One turn moves each row of this set onto another row. After a few examples, where does it send each row asked below?
z_494: [ 13.6  -6.6  13.0  -9.7  30.2  -4.2  -6.8  -3.3  -7.1  -8.6   2.9   5.9
  31.2   5.2 -13.0   0.3  -5.8 -14.7]
z_595: [ 17.8  17.7  -7.5  -4.0   9.4  17.1  18.1 -12.2  -3.7  -2.9  19.2  14.8
  -3.7   8.6  11.6  11.4 -10.8 -11.6]
z_825: [  0.9 -15.7   4.1  33.1  14.8 -10.0   6.7   7.5  13.7  -5.2 -16.1 -14.0
  14.0 -18.3 -17.9  -4.7  24.7  -7.5]
z_691: [ -2.7 -12.6  17.9  -2.7   9.8  33.8 -17.7 -17.5  21.0   5.5   3.1   7.4
  16.6   2.6  10.3   1.5   0.8   6.5]
z_713: [ -4.5  -6.6   4.0  -4.8  13.9  29.4 -18.3 -14.6   2.5   4.8   0.5  14.1
  13.5  -4.2  13.6   6.0   8.1  18.2]
z_367: [ 20.2   5.3  21.3  26.5  -7.7   0.6  22.6  -1.8   0.3 -14.8  -9.4  11.0
  16.4 -14.4 -23.0  14.2  20.3 -15.7]
z_33: [ 15.0 -11.2  26.9  -7.4  19.1   7.2  -2.2  -8.6   6.4 -11.4   9.6   2.5
  26.7  11.2 -13.0   0.0 -13.7 -21.0]
z_531: [ 11.9   5.7  -0.5  27.0   9.2   2.9  22.3 -12.4  34.2   5.0   0.1  -8.4
  -1.0   5.8  -7.5  11.8  25.4 -18.1]
z_224: [  0.0  -2.4   6.5  13.9 -26.3  -4.7   9.0   8.0 -17.8 -15.4   0.7 -27.5
   4.4   0.7 -21.7 -10.4   5.4   2.3]
z_133: [ 13.2   7.1  -3.3  33.9   9.3   7.5  20.2 -10.0  28.4  -7.6  -0.9  -4.4
  -1.8  -3.2  -1.5   4.6  33.4  -3.4]
z_644: [ 11.8  -5.6 -10.7  33.0 -13.1  -3.7  33.2  12.0  -2.3  16.1  -0.9 -12.6
  -7.3 -13.9 -22.6  11.4  -1.3  -8.1]
z_982: [ 19.1  -1.0  26.7  22.1  -9.7   0.8  19.0  -3.7  -1.6  -2.2  -5.0   8.0
  20.4  -5.3 -38.0  18.9  14.9  -5.4]
z_660: [  4.8  -6.5  16.9  20.5 -12.5  11.4   3.4 -21.6  -1.7 -15.2  -8.6  -9.5
  10.5  -6.0  -3.9  -1.5  42.1  -8.3]
z_120: [ -1.0   2.3 -19.9   2.8   7.3  22.0   1.0   2.6   9.0   7.6   9.2   1.0
   7.0  18.3  16.2  -1.9 -23.4  14.9]
z_942: [  1.0  -6.4  -6.2  10.8  31.1  11.2  14.8  -9.2   2.5  17.9   7.2  19.8
  -3.0 -12.5   1.3  23.1  -7.5 -19.7]
z_420: [ 21.1   7.2   7.9  -4.4  -5.9  27.2  17.6 -13.6   4.8  -1.7  21.2  10.7
  -0.7  10.0   8.9   9.9 -21.3 -16.2]
z_324: [-10.1   0.1  20.4  18.9 -18.0  15.5   1.5 -27.1  -0.7  -5.4  -2.0  -8.9
   3.9   2.8 -12.4   4.8  34.1  -4.9]
z_424: [  2.5  -5.9 -15.0   1.7   5.1  21.5  -1.1  10.2  17.7   6.8  11.6 -12.1
  -2.0   2.1  17.3 -10.4 -25.8   8.6]
z_665: [ -4.4 -15.3   6.5 -11.6  -9.5  20.4  -8.0 -10.2 -34.4   0.3   2.3   3.7
   7.7 -10.2   8.8   4.2  -6.3  -0.5]
z_790: [  3.8 -14.0  12.2  -2.5  25.2   0.5  -2.9  -5.6  -4.7  -3.9   4.5   3.6
  33.2  20.5 -14.9   2.0 -16.4 -15.8]
z_182: [ -5.0 -12.1 -10.2  31.6 -13.6  12.1   5.8   6.5   6.6   1.7 -14.1 -15.8
  -4.0 -23.2   5.1  -5.6  23.8  13.9]
z_275: [-16.1  -1.3  -9.3  30.7 -16.9  12.6   0.5   6.1  13.5  15.9 -11.2 -14.2
  -4.7 -15.0  -5.5  -0.2  15.8  17.4]
z_582: [ 11.0 -13.6   7.2   2.8   7.3   7.6   9.2  23.1   2.6   7.3   3.1   7.5
  14.6 -12.8 -12.1   6.3 -40.7  -6.5]
z_584: [  0.9 -19.1   5.7  14.2  26.6  20.7  12.1 -11.0  22.4  20.3   8.4  11.8
  -1.2  -8.6   1.1  18.1 -13.0 -18.6]
z_426: [ 14.4  10.0  -5.8  30.1   6.7   4.6  20.1 -15.4  28.4   9.2   3.6 -10.0
   0.4   9.3 -13.4   6.6  27.6  -9.8]
z_933: [ -7.5  -5.7  23.4  14.1 -17.7  19.6   3.2 -25.4   7.5 -10.4  -2.5  -7.4
   2.9   2.1  -3.7   9.7  35.7  -0.6]
z_202: [ -4.2 -18.4   7.8  30.0  15.0 -10.4   2.8   4.5  13.1  -0.1  -7.0 -22.6
  13.8  -3.8 -30.6  -2.5  20.3   4.0]
z_272: [  4.6 -12.0   2.3   6.5  15.6   4.0   9.2  14.3  -5.9  11.6  -1.2  17.5
  24.0   2.6 -15.3  14.2 -35.1  -6.3]
z_907: [ 19.8  27.5   5.4  12.4 -29.8  10.8  18.4   8.5  16.5 -10.5  -1.8   1.2
   7.2   2.9  -5.9   6.8   4.6   6.4]
z_872: [ -2.4 -13.2  -5.8  16.1  24.2  15.3  17.1  -9.0   6.0  22.4   6.8  19.4
   4.9   3.8  -1.6  23.4 -20.0 -16.2]
z_669: [ -2.7 -17.5  17.4  -9.9 -22.1  26.4  -5.5  -2.5 -19.3   0.2   3.8   1.0
   9.9  -8.7   4.3   0.6 -22.3  -5.3]
z_561: [ -2.0 -27.4   8.8  23.4  13.9  -9.8   2.6   5.0  17.0  -1.4  -9.4 -27.7
  14.5  -4.4 -20.2  -2.9  21.8   0.3]
z_742: [  9.6  -6.3   1.1   1.7  19.1  -0.6   6.7  18.4 -10.2   9.2  -3.2  18.8
  18.2 -18.4 -12.7  13.8 -26.7  -7.1]
z_629: [  3.0  -9.7   8.9   8.3 -31.3  -1.2  11.6  10.0 -16.0 -17.7  -1.3 -28.9
   4.1  -2.1 -12.5  -6.9   4.8   3.6]
z_642: [ -6.7 -26.0  -5.2  -6.5  23.1  -0.3  -7.1  -7.1 -20.1   1.1   5.5 -17.2
   7.5  -2.5   3.0  -9.9  -3.5 -15.8]
z_734: [ 10.3   8.3  -8.5   2.9   5.5  22.0  18.9 -15.0   1.7   4.8  17.7  14.2
   2.8  23.1   9.4  13.5 -19.8 -11.3]
z_600: [-12.0 -10.9   2.6   0.4   6.4  31.3 -16.4 -14.4   6.0   9.9  -0.7  11.4
  19.1  12.2  11.9   5.1  -4.6  16.3]
z_709: [ 10.9  -9.5  -7.6  26.7 -14.6  -7.0  32.0  18.7   2.6  12.6  -6.9 -13.4
  -4.1 -18.1 -16.5  12.6  -4.4 -15.3]
z_627: [ 20.6  28.6   0.9  16.2 -30.4  12.3  12.6   4.7  10.9  -2.7  -1.3  -0.3
  10.0   4.3 -11.8   2.8   8.4  12.9]
z_250: [ 11.2   1.5 -11.7  35.4  -9.2  -4.3  33.9  16.7   1.1  -3.4  -5.1  -8.5
  -8.3 -21.2  -8.8   4.7   3.8  -8.6]
z_457: [ 22.6  17.6   4.3  19.5 -28.5  14.7  16.5   5.4   4.3 -18.0  -5.2   3.0
   7.9  -8.5  -1.2   2.0  17.2  14.9]
z_672: [-13.2 -19.6   6.9  -6.0 -12.3  24.7  -8.2 -12.5 -25.9   4.9   1.1   4.8
  15.0   5.7   5.2   4.1 -15.0  -1.6]
z_829: [-12.8 -33.6   3.3   1.5  18.3   7.9  -4.9  -5.7  -0.8   6.8   7.1 -22.0
   2.1  -3.7   2.3  -9.4 -14.1 -21.5]
z_234: [-15.4 -29.7  -2.7   0.1  14.8   4.7  -4.9  -8.8 -18.2   5.0   5.2 -14.8
  13.2  12.9  -0.5  -6.0 -15.7 -16.5]
z_56: [ 12.2  -3.6   5.0  16.9 -23.0  -7.1  11.6  13.3 -16.7 -21.3 -10.2 -20.2
  12.2 -12.6 -12.5 -12.5  11.7  -4.8]
z_55: [  5.0   7.5 -21.6  -2.2  14.1  17.1  -2.2   8.2   7.8   1.0   9.3   1.1
   1.0   1.5  17.9  -3.8 -13.5  19.4]
z_49: [ 21.4  -6.5  30.3  15.2 -12.1  -0.6  16.9  -1.4   2.5  -6.8 -10.1   5.1
  25.4  -5.7 -30.8  18.2  15.6 -11.2]
z_823: [-15.5  -3.8  -8.7  27.5 -13.6  13.8   4.8  11.4  21.3   8.7 -11.1 -14.8
  -8.4 -14.9   2.9   2.9  12.1  17.9]

z_644 -> z_224
z_120 -> z_272
Now find these:
z_531 -> z_561
z_595 -> z_494
z_182 -> z_250
z_669 -> z_420

One turn moves each row of this set onto another row. After a few examples, where does it send each row asked below?
z_479: [-18.8 -15.1 -10.4   0.8  -9.8  15.1  -1.9   4.9 -16.3 -14.7   7.8   3.0
  -1.0  13.5   9.8  11.2   3.8 -16.7  10.5  39.2  -4.7  38.5 -29.5 -15.4]
z_547: [  6.0  -4.3 -19.4  14.3   0.6  -8.1  14.1  -9.0 -29.1   0.5  -0.1 -28.3
 -12.6  -0.9  -1.4   2.2  -6.2  -3.5   6.9   6.3  15.0   0.2 -18.1 -36.6]
z_678: [ 17.3 -18.4  -2.1  23.6  -3.2  25.3 -14.1  11.7   8.5   9.9   6.0  10.8
  13.4 -11.6   2.6  32.8  22.9 -18.3   5.1  -8.5   7.6  -0.8 -18.6 -15.6]
z_727: [-10.2  12.1   8.0  12.4 -12.4  12.3  26.6  21.1 -14.5  25.4   3.9  -0.9
  -6.7  -1.6   6.7  18.0  10.8   6.5   8.7  35.5   9.3 -10.6   4.7 -18.6]
z_236: [ -5.0 -10.2  23.6  -7.0 -20.1  16.4 -21.5  16.8 -10.8   2.7 -18.5  -6.0
  15.6  -1.5   0.1  10.1  -5.7 -15.7  -1.3  23.1  11.7  -2.0 -50.0 -10.1]
z_753: [ -4.2  -6.3  20.9  -6.6 -11.4  12.4  18.9 -14.4 -23.0  28.6  -4.0   2.9
   3.5  13.9  -2.4  11.9  18.2 -29.3   3.1  20.6 -12.5 -32.7   0.2 -10.9]
z_281: [ -8.6   9.8 -23.2   6.0 -11.9   6.2  -7.6 -11.3   5.9   4.7  -5.9   5.7
  18.3   8.3  14.9  19.4  31.4 -33.8  -6.5   3.2   1.6  10.7 -22.2  12.5]
z_276: [  0.3 -20.4  16.5   3.4 -14.3   3.3 -12.9  10.4  -1.0 -23.4  -0.6   9.7
 -12.2  13.6   7.4   2.4   9.9 -14.6   2.5  37.2   0.7  21.3 -32.4   9.2]
z_861: [-15.8  25.4   9.4  -3.4 -12.0  12.7  -0.3  22.2 -19.4  22.3   7.2   5.0
  -4.3   9.8   0.9  13.5  25.1  -4.0   9.4  21.6  12.9  -3.5   8.2 -27.4]
z_266: [ -8.5  -9.4 -11.5  19.0  -9.3  -3.0   9.4  -7.4 -13.4  25.0 -17.0   3.1
   3.1  -6.9  -0.3  20.6  16.4  17.8 -21.6  47.6 -14.3  -6.2  -9.7  -7.9]
z_179: [  5.4 -11.4   3.6   0.1  10.1  -0.2  15.3 -31.0 -10.7   3.8 -22.4 -21.4
  -6.4 -14.5  -5.3   7.4  18.8  -8.3   5.4  26.7   2.2 -18.4   0.4  -1.9]
z_562: [-15.0  -5.6  14.9  -4.4   6.3  -3.3  12.5  -2.3 -26.5  21.7   0.9  -1.5
   0.2  23.5  -6.7   4.2  19.0 -34.7   4.2  14.4 -12.6 -17.3  12.0  -8.2]
z_355: [ -6.9 -25.2 -22.1  20.1  -6.2 -16.4 -14.3  -2.0 -38.6  26.5  -3.4  -3.5
   3.9  11.5  -2.3  -0.7   1.8 -14.4  -9.4  13.4 -21.0  -9.8 -13.2 -24.2]
z_841: [ 13.6 -11.4  -0.8  25.2  11.3  20.3 -15.1  -1.8   5.5  11.0  15.8  -3.9
  -7.3 -18.8   1.3  28.7  23.6 -17.0   0.7  -6.6   4.8 -15.6  -9.6 -20.9]
z_186: [  1.4  22.6  10.7  -5.0 -12.0  18.5 -17.6  -6.4  -3.6   0.4 -20.1  16.2
  27.7  11.6  18.1  -1.0 -18.2 -10.8  -5.9   5.7  -0.7  -3.0 -18.0 -18.0]
z_954: [  3.0 -16.9   8.2  26.2  -5.3  19.8  -8.8   1.1 -15.7 -22.3  11.9  16.7
 -23.0   1.9   4.1  16.1   1.6  -8.2  11.0  21.5   7.7   6.2  13.4 -28.0]
z_887: [ 13.2  22.7 -13.1  12.9  -4.6   7.5  -8.4  -6.9  12.2   0.5  -5.5  16.4
  18.7   5.5  12.3   9.5  23.2 -24.2 -10.0  -2.6  -1.0  13.2 -23.1   6.8]
z_641: [ -5.7  -8.7  17.0 -22.5 -20.2   6.0  13.8  -3.8 -24.8  17.5  15.9  13.4
   3.7  23.3  -6.8  25.4  10.5 -25.2   4.2  13.6   4.4 -16.3   1.9 -11.0]
z_923: [-16.0  17.1   2.3   9.3  -6.3   2.6  35.4  14.4 -19.9  16.9   8.9  -1.9
  -7.4  18.8  -0.7  19.9   7.9   1.0  -6.2  28.2   7.2   4.6  -1.5 -26.6]
z_830: [ -0.1  -6.8  11.9  22.8  -2.6   9.0   5.1  15.1  14.8   4.9   4.0  -8.9
   1.0 -18.2  24.2  25.4  21.4 -26.4   6.5  -3.8   4.3 -18.2  -6.2  -5.9]
z_154: [  4.6  21.2 -20.9  -1.5  -6.5   2.7 -11.5 -18.7  14.3  16.8   1.6   2.6
   8.9   7.2   4.2  13.4  27.8 -27.2  -4.8  -2.1  -6.7  -1.8 -10.0   5.7]
z_697: [ 10.6  -0.7 -22.9  19.1 -11.3  -3.4 -13.3   4.6 -13.4   7.5  -6.4 -21.3
 -22.4   3.6  -3.8  -9.0  -1.1 -26.2 -12.5  11.8  17.1  -1.3 -21.5 -34.5]
z_177: [-13.3  -9.6  13.3 -10.9 -13.2  -0.5 -10.4  14.1 -21.3  13.4 -16.4   6.9
   8.9 -10.3   0.6  13.5 -15.7 -11.4 -11.5  33.0   5.8 -12.0 -51.8 -14.1]
z_785: [ -1.9 -24.5  -7.3  17.3   1.3  33.8  -3.1   7.7 -17.1 -27.1   1.4   8.3
  -5.1 -13.2  16.6   6.6  -0.3   6.6  -2.4  13.0  11.7  -2.6   4.3 -10.5]
z_244: [ 11.9  -8.2  -7.9  -3.8   8.6  -9.5   4.9 -32.9  -8.3 -13.0 -20.6 -12.3
  -4.5  -6.7  -7.4   0.7  16.1   1.0  -6.0  14.9  -7.6 -19.7  -1.7 -18.3]
z_47: [ -4.7   2.2   1.5  13.8  16.1  -7.8 -12.3 -16.6 -12.4  13.1 -13.8  14.4
   0.8 -24.0   9.9  23.9  11.9  13.7  -8.0  40.8  -9.2   5.5  -4.3  -2.5]
z_24: [-14.8  -5.7  25.2  -3.2 -19.3  16.9   6.7  10.0  -7.5  22.0 -15.8   9.1
  -3.4  -3.7   5.1  16.3  -0.1 -15.2  -4.7  23.1 -20.3   0.8 -52.8 -11.6]
z_565: [-16.5 -13.9   6.4   6.4 -21.0  -1.1  -6.6   4.5   7.8 -12.8  -1.8   2.0
 -16.6  11.0  -6.0   7.3  19.5 -11.6  14.6  32.8   6.8  25.1 -34.6   4.4]
z_659: [-16.1 -14.2   9.2   0.7 -20.2  -7.9  -3.4   6.5 -15.9 -16.8  -0.3  11.7
 -19.6   6.4   7.9  16.7  14.4  -7.3  10.4  48.1   8.0  18.7 -30.1  -2.4]
z_884: [ -4.8   0.5 -19.5  21.5   6.4 -13.1  11.5   5.5 -10.3   6.2  -0.5 -24.5
 -14.7  11.4  -8.0   4.0   4.6 -23.2   6.0   8.7  22.6   6.3 -15.0 -34.4]
z_869: [ 10.1 -11.8   3.7 -13.4   6.9  -5.4   0.2 -32.3  12.2  -2.5 -13.7  -6.6
  -7.8  -5.8   2.5  16.2   8.4  -2.3 -21.5  36.8  -2.6 -16.7  -8.3 -12.8]
z_573: [ -8.1   9.7 -11.7  15.3 -11.0 -11.6 -12.9 -14.2  16.2  -3.1   5.4  -0.9
  28.7  14.8  -4.4   1.0  15.5 -33.4   6.7  -0.5  -3.3   3.7  -9.1 -11.2]
z_477: [ -5.8   1.4   5.1   6.1 -16.8  15.0 -13.0 -16.5  -7.1   1.3 -21.3  22.8
  20.3   3.1 -17.1 -12.8  -9.1   0.7 -17.1   0.0 -11.6 -18.0 -22.1 -11.7]
z_597: [-12.9  -8.0  27.4   4.7 -16.9   8.9 -14.9  16.1  -7.5  11.1  -3.6  -3.6
  14.6 -15.2   4.8   9.7 -12.7  -3.1   1.2  23.2   6.2 -17.5 -48.2 -17.8]
z_579: [ -2.6  20.7  -7.8 -11.3 -16.4  10.0 -12.9  -8.2 -12.0  13.0 -17.6  18.3
  21.9  11.4  -1.1  -3.0 -24.6 -21.4 -16.7  10.5  -6.5 -10.4  -8.4 -12.9]
z_686: [ 10.4 -28.5  14.3  16.8  -5.5  23.3 -14.7   6.1   2.2 -16.3   9.8  26.4
  -5.8   9.8  15.8  14.9  -3.2  -4.0  12.3  13.5  -2.0   7.5   4.1 -21.2]
z_82: [-17.5 -19.7 -15.3  18.8  -1.6 -11.2  -6.8  -3.1 -39.3  27.6   1.2  -5.3
   2.1  24.0  -6.2  13.0  -1.8 -32.7 -10.8  16.7 -11.7   6.8 -23.7 -11.9]
z_998: [ -5.9  -9.6 -16.7  12.9   0.2  -7.6  -4.6  -6.9 -28.5   5.5 -10.2   3.1
   1.4  -9.9   4.0  15.3   3.0  27.6 -16.8  37.5 -20.2   2.5  -5.5  -4.0]
z_681: [ 10.8 -22.2  -0.2  12.3   6.0  32.0  -6.4   3.6   2.7  15.1   9.4   7.1
   8.5 -20.3  13.6  25.5  18.2 -21.5   4.3  -4.5  -1.7 -17.8 -24.5 -26.1]
z_462: [  6.0 -20.9 -17.8  26.5  -9.7 -12.9 -11.6  -5.6 -43.7  18.4   1.8   7.9
  -6.9  -1.4  -4.2  11.0 -12.0 -30.9  -4.6   8.1   2.4   7.7 -23.7  -7.8]
z_888: [ -7.7  21.4   2.7   4.7 -15.7  10.6 -13.9  -2.9 -15.0 -12.9 -14.1  17.5
  24.9   7.6  11.7  -2.2 -24.5 -13.0 -19.2   9.5  -8.7  -3.7  -2.1  -9.5]
z_961: [  7.5 -16.5   5.3  12.6  -2.2  25.7  -4.2   0.3  -2.5 -27.1   3.1  25.7
 -16.5   5.0  -0.7   2.2  -5.8  -9.5   5.2  10.7 -11.2  10.5   9.5 -25.5]

z_887 -> z_678
z_179 -> z_547
z_681 -> z_961
Now find these:
z_47 -> z_462
z_753 -> z_244
z_479 -> z_24
z_154 -> z_841

